Some points, each followed by its number:
Array([ 0.33,  0.31,  0.27,  0.79, -0.21,  0.34, -1.26,  1.80, -0.12,  2.51, -0.89,  0.69, -0.68,  0.86, -0.46,  1.70,  0.50,  1.05,  0.12,  1.06, -0.45,  0.23,  0.10,  0.86, -0.50,  1.00, -0.49,  1.26, -1.20,  1.33, -0.92,  1.34,  0.23,  1.23, -0.59,  1.44, -0.83,  0.49, -0.94,  1.59, -0.24]) 0
Array([-0.65, -0.38,  0.96, -0.48, -0.73, -0.80,  0.43, -0.88, -0.08, -0.23,  0.88, -0.10, -1.82,  0.25,  0.68, -0.72, -0.16, -1.43,  1.09,  0.41, -0.83, -0.99,  0.87, -0.95, -0.04, -0.19,  1.17, -0.72, -1.46, -1.61,  1.94, -0.65, -1.09, -1.71,  0.92, -0.32, -1.07, -1.00,  1.19, -0.75, -0.24]) 1
Array([ 0.68, -0.36, -0.30, -1.59,  1.99, -0.71,  1.68,  0.28,  1.25,  0.32, -0.18, -1.48,  0.47, -1.55, -0.11, -1.71,  0.28, -0.04, -0.05, -1.96,  0.58, -1.54,  0.96, -1.09,  1.17, -1.39, -1.11, -1.18,  1.71, -1.05, -0.73, -1.66,  1.41, -0.30,  0.32, -1.89, -0.47, -1.98,  0.86, -0.73,  1.05]) 2
Array([-1.18,  1.47, -1.15,  1.53, -0.92,  1.67, -2.05,  0.16, -0.36,  0.18, -0.69,  1.25, -1.10,  3.08, -0.10,  0.26, -0.85,  0.96, -0.15,  2.24, -0.24,  1.62, -0.57,  1.35, -0.80,  1.99, -0.18,  1.45, -0.36,  0.84,  0.59,  1.19, -1.37,  0.34, -1.66,  1.41, -0.63,  0.56,  0.22, -0.68, -0.33]) 3
Array([ 1.06,  1.98, -1.36, -0.47,  0.75,  0.96, -2.13,  0.47,  0.75,  0.26, -0.03,  0.21,  0.91,  2.07, -0.84,  0.10,  1.01,  0.33, -0.78,  1.07,  0.44,  2.40, -1.86, -0.49,  2.23,  1.31, -1.09, -0.01,  0.99, -0.27, -0.10, -0.08,  0.40,  0.80, -1.77, -0.64,  1.22,  0.86, -0.64, -0.53,  0.91]) 4
Array([-0.47, -1.05,  0.64,  1.10, -0.03, -0.21, -0.60, -0.43, -0.53,  0.00,  0.96,  0.46, -0.12, -0.55,  1.34, -0.83, -0.03, -1.38,  0.40,  0.49, -0.64, -0.12,  1.26, -0.63, -0.60, -0.49,  2.13, -0.88,  0.36, -1.59,  0.47, -0.81, -0.52, -0.31,  1.00, -0.51, -0.44, -1.62,  0.62, -1.46, -0.39]) 5
Array([ 1.56,  0.77, -1.40, -0.75,  1.23,  1.33, -1.03,  0.13,  1.33,  1.65, -1.45,  0.07,  1.49,  0.91, -2.03, -0.60,  0.81,  0.50, -1.53,  0.28,  0.57,  0.84, -0.83, -1.31,  2.00,  0.66, -1.73, -0.02,  1.91,  1.01, -1.18, -0.82,  0.64,  0.39, -1.89, -0.60,  0.33, -0.01, -0.91,  0.14,  1.72]) 6
Array([ 0.27,  1.97, -1.03,  0.67, -0.10,  1.41, -0.50,  1.65, -0.19,  0.46, -0.86,  0.89,  0.83,  0.89, -1.44,  1.30,  0.38,  1.01, -1.09,  0.39,  0.29,  0.56, -1.45,  1.16,  0.41,  1.58, -1.45,  1.03, -0.30,  0.66, -0.57,  1.58, -0.84,  1.41, -0.55,  0.52, -0.08,  2.24, -0.68,  2.15, -1.00]) 7
Array([ 0.22,  0.31, -0.01,  0.67, -0.43,  0.89, -0.21, -0.38, -0.62,  0.03, -0.60,  0.28,  0.20,  0.33, -1.49,  0.15,  0.07,  0.65, -1.08,  0.77,  0.03,  1.14, -1.83,  1.10, -0.29,  1.02, -0.64,  0.21,  0.65,  1.36, -0.97,  1.35,  0.58,  0.63, -0.58,  0.69,  0.92,  1.72, -1.33,  0.27, -0.11]) 8
Array([-1.40, -0.77,  0.95,  0.21, -1.43, -1.23,  0.40,  0.45, -1.72, -0.47,  0.96,  1.20, -1.81,  0.46,  0.86,  0.71, -1.33, -1.10,  1.34,  1.12, -1.61, -1.03,  1.27, -0.38, -0.87, -0.88,  1.76,  0.21, -1.64,  0.00,  0.88,  1.40, -1.57, -0.67,  1.04,  0.91, -1.38, -0.33,  1.68,  0.21, -0.50]) 9
Array([-0.91,  1.46, -1.11,  0.83, -1.40,  0.65, -0.52,  1.17, -0.79,  0.66, -1.20,  1.91, -1.44,  1.69,  0.07,  0.52, -2.13,  2.25, -0.27,  0.45, -0.69,  1.23,  0.69,  0.90, -1.64,  0.73, -0.18,  1.61, -0.73,  1.64, -0.83,  1.26, -0.33,  0.69, -1.05,  1.16, -1.38,  0.70,  0.96,  1.07,  0.26]) 10
Array([-0.14,  0.36, -0.16,  1.06, -2.10,  1.43,  0.15,  0.84, -0.45,  0.47, -0.28,  0.94, -0.73,  1.44, -0.39,  0.95, -1.92,  0.01, -0.19,  0.88, -0.60,  0.69, -0.52,  1.09, -0.18,  0.36, -0.29,  1.21, -1.35,  0.94, -0.20,  0.94, -1.12, -0.08,  0.00,  0.72, -0.77,  1.13,  0.01,  1.86, -1.25]) 11
Array([ 0.43,  0.79, -1.86, -0.86,  0.84,  0.50, -0.85, -0.87,  0.68, -0.11, -0.94, -0.40,  0.65,  0.28, -1.20, -0.91,  1.05,  0.83, -0.49, -0.97,  1.37,  1.07, -1.44, -0.16,  0.07,  1.35, -0.09, -0.91,  0.57,  0.76, -0.24, -0.23,  0.22,  0.91, -1.05, -0.86,  1.38,  1.40, -0.62, -0.62,  1.02]) 12
Array([ 1.05, -0.17, -0.16, -0.97,  0.76,  0.44,  0.07,  0.56,  1.06,  0.25, -0.07, -0.72,  2.27, -1.39, -0.64,  0.71,  0.95, -0.12, -0.94, -1.28,  0.40,  0.54, -1.93,  0.09,  1.58,  0.59, -2.22,  0.05,  1.42,  0.24, -1.53, -0.55,  1.74,  1.67, -1.13, -0.17,  1.54,  0.90, -2.14,  1.15,  1.41]) 13
Array([-1.18, -0.85,  0.24, -0.57, -1.37, -1.14,  0.92,  1.49, -1.65, -0.68,  0.62,  1.01, -0.88, -1.30,  0.67,  0.63, -1.52,  0.40,  1.10,  1.25, -0.34,  0.24,  0.86,  0.59, -0.76, -1.51, -0.65,  0.55, -1.12, -0.44,  1.68, -0.13, -0.93, -0.11,  2.19, -0.06,  0.21, -0.57,  1.01,  0.59, -1.89]) 14
Array([-0.93,  0.69, -1.44, -0.55, -0.85,  1.47,  0.20,  0.41, -0.50, -0.58,  0.01, -0.89,  0.53, -0.01,  0.25,  0.34, -0.52, -0.03,  0.31, -1.18,  1.17,  0.90,  0.08,  0.97, -0.28, -0.18, -1.25,  0.15, -0.59,  0.04,  0.75,  0.49,  0.33,  0.11, -0.66, -0.24,  0.11,  0.72,  1.20, -0.19,  0.09]) 15
Array([ 1.65, -0.13, -0.38, -1.34,  0.95, -0.02, -1.25,  0.37,  0.42, -0.89, -0.65, -1.52,  1.74, -0.26, -0.69, -0.92,  1.26, -0.27, -0.83, -1.02,  0.60, -1.54, -1.03, -0.87,  1.33, -1.49,  0.03, -0.87,  0.90,  0.26,  0.28, -1.63,  1.12, -1.01,  0.09, -1.30,  2.70,  0.48, -1.69,  0.32,  1.30]) 16
Array([ 0.89,  0.79, -0.47,  0.74,  0.72,  1.46, -1.24, -0.90,  0.10,  0.55, -0.52, -0.53,  1.35,  1.06, -1.33, -0.03,  1.29,  0.17, -1.54,  0.05,  0.82,  0.02, -2.06,  1.00,  0.12,  0.30, -0.29, -0.64,  1.15,  0.91, -0.20, -0.56,  0.84,  0.25, -0.98, -0.64,  1.19,  1.36, -1.14, -1.16,  0.47]) 17
Array([-0.68,  0.49, -0.16,  0.90, -0.51,  0.21, -0.38,  1.49, -1.09, -0.38,  0.14,  0.80,  0.41,  0.23, -0.05,  1.79, -1.23,  0.40, -0.33,  1.26, -0.79,  0.49, -0.51,  0.93, -0.92,  0.40, -1.35,  1.11, -0.59,  0.99,  0.09,  1.49, -0.23,  2.20, -0.21,  0.32,  0.68,  1.21, -0.59,  2.03, -0.70]) 18
Which two points above are nearest to each new point, looking only along the 3 directions in which the numbered points spread most? Their numbers follow each, nearest first.
Array([ 0.33,  0.25, -0.43,  0.72,  0.23,  0.14,  0.41, -1.08, -1.24,  0.28,  1.02,  0.21, -0.43, -0.07, -0.36,  0.20, -1.01,  0.85,  0.02,  1.10, -0.92,  0.32, -0.39,  1.47, -0.13,  0.52,  0.53,  0.11, -1.35,  0.51,  0.91,  0.23, -1.37,  0.67,  0.85,  0.29, -1.13,  0.34, -0.09, -0.26, -1.84]) 15 11
Array([-0.57, -0.74, -1.15,  0.27,  0.24,  0.13,  0.43, -0.02, -0.85,  0.01, -0.77,  0.24, -0.49,  0.88,  1.16,  0.37, -1.33,  1.32, -0.16,  0.61,  0.03, -0.15,  0.52,  0.38, -1.16,  0.19, -0.15,  1.28, -0.66,  1.04, -0.04,  0.50, -0.79,  0.87, -0.76,  1.72, -0.85,  0.94,  0.23,  0.49, -0.53]) 11 0
Array([ 0.17,  0.03, -0.20, -0.93,  0.76, -1.26,  0.58, -0.76,  0.95,  0.08, -0.80, -0.37,  0.72, -0.10, -0.47, -0.84,  0.67,  0.78, -1.35, -0.25,  1.09,  0.17, -0.13, -1.82,  1.14, -0.46, -0.91, -1.42,  1.78, -0.22, -0.82, -0.97,  1.45, -1.09, -0.92, -0.16,  0.28, -0.80, -0.09, -1.02,  1.68]) 16 12
Array([-0.07, -0.31,  0.11, -0.23, -0.06, -1.17,  1.44, -1.29,  0.35, -1.57, -0.10, -0.79,  0.19, -0.26,  1.36, -1.43,  0.62, -0.61,  0.15, -1.07,  1.08, -0.74,  1.22, -0.38, -0.06, -0.51,  0.39, -1.05, -0.25, -0.82,  0.28, -0.71,  0.06, -1.31,  0.81, -0.77, -0.12, -0.87,  1.35, -1.34,  0.71]) 5 1
Array([-0.79, -1.19,  1.10,  0.28, -1.09, -0.91,  1.07,  0.33, -1.83, -0.16,  1.80, -0.08, -0.65, -0.89,  0.87,  0.79, -0.51, -2.32,  1.20, -0.20, -1.13, -1.16,  0.57,  0.60, -1.48, -0.62,  0.32,  0.38, -1.65, -0.36,  1.73,  1.14, -0.56,  0.25,  1.11, -0.18, -1.17, -0.36,  0.30,  1.14, -1.20]) 14 9
Array([-1.05, -0.65,  1.69,  0.07, -1.36, -1.54,  1.41,  0.07,  0.39, -0.73,  1.16,  0.06, -1.45, -0.20,  1.29,  0.53, -0.88, -0.29,  1.58, -0.58, -1.09, -0.50,  1.77,  0.88, -0.62,  0.28,  1.28,  1.57, -0.84, -1.17, -0.24,  0.62, -1.07, -0.50,  1.00,  1.03, -1.52, -0.71,  1.05,  1.70, -0.85]) 14 9
Array([ 0.34, -0.78,  0.19, -2.09, -0.18, -1.50,  1.87,  0.27, -0.45, -2.08, -0.51, -1.04,  0.84, -1.47,  1.26, -0.61, -0.84, -0.43,  0.86, -1.68,  0.15, -1.53,  2.00, -2.12,  0.97, -1.89, -0.31, -0.46,  0.26, -0.44, -0.10, -0.98,  1.16, -0.67,  0.72, -0.33,  0.37, -1.35,  0.52,  0.18,  0.65]) 2 5
Array([-0.81, -1.03,  2.11,  2.13, -1.02, -0.60,  0.11, -0.57, -1.46, -1.10,  2.11,  0.76, -1.54, -1.60,  0.93,  1.13,  0.78, -2.60,  1.97,  0.60, -0.68, -0.91,  0.40,  1.61, -1.76,  0.51,  1.42, -0.26, -1.87, -0.92,  2.02,  1.16, -1.83,  0.04,  1.38,  1.64, -1.05, -0.25,  0.52,  0.60, -2.35]) 9 14
Array([ 0.77, -1.58,  1.77, -0.58,  0.07, -1.01,  1.41, -0.72,  0.88, -1.06,  0.51, -0.98,  0.23, -1.17,  0.74, -1.17,  0.09, -1.44, -0.41, -1.25, -0.17, -1.82,  0.39, -1.22,  1.04, -1.39,  0.48, -0.90,  0.72, -0.37, -0.50, -0.83,  0.81, -1.02, -0.19, -1.34, -0.31, -1.42,  0.08, -0.89,  0.20]) 2 5
Array([ 1.35, -0.10, -1.21,  0.17,  0.68,  0.69, -1.75,  0.18,  1.66,  0.14, -0.29, -1.35,  1.93,  0.16, -1.26, -0.91,  1.54, -0.07, -0.89, -0.01,  1.03, -0.25, -2.49,  0.34,  1.47, -0.09, -0.96, -0.24,  0.86,  0.04, -0.35, -0.48,  0.36,  1.00, -0.87, -1.20,  1.68,  1.64, -2.73, -0.19,  0.04]) 6 12
Array([ 0.49, -0.14,  0.30, -0.01,  0.74, -0.33, -0.90, -2.25,  1.64, -0.20, -0.50, -0.44,  0.27,  0.49,  0.02, -1.05,  1.61, -0.30, -0.10,  0.03,  0.78, -0.65,  0.12, -1.58,  0.99,  0.56,  1.01, -0.58,  0.63, -0.25, -0.38, -0.86,  0.25, -1.41, -0.49,  0.36,  0.70, -0.37, -0.32, -1.86,  1.73]) 12 16
Array([ 0.74, -0.58, -0.40, -1.27,  2.41, -1.26,  0.20, -0.93,  0.13, -0.25, -0.99, -0.74,  0.38, -0.93, -0.37, -1.02,  1.60, -0.10, -1.05, -1.58,  1.01, -1.51, -0.22, -1.69,  1.67, -0.32, -0.46, -2.05,  0.91,  0.08, -1.37, -1.22,  1.49,  0.29,  0.22, -0.61,  1.05, -1.13, -0.65, -1.43,  1.44]) 16 2
Array([-0.26, -1.34,  0.33, -1.12,  0.78, -0.66,  2.85, -0.63,  0.25, -0.78,  1.13, -1.20,  0.80, -1.89,  1.15, -0.59,  0.44, -0.49,  0.26, -1.78,  0.58, -0.84,  0.18,  0.25, -1.13, -1.03,  0.02, -1.10,  0.24, -0.30,  0.36, -1.44,  0.77, -0.75,  0.50, -2.18,  0.11, -0.87,  1.00, -1.37, -0.14]) 2 5
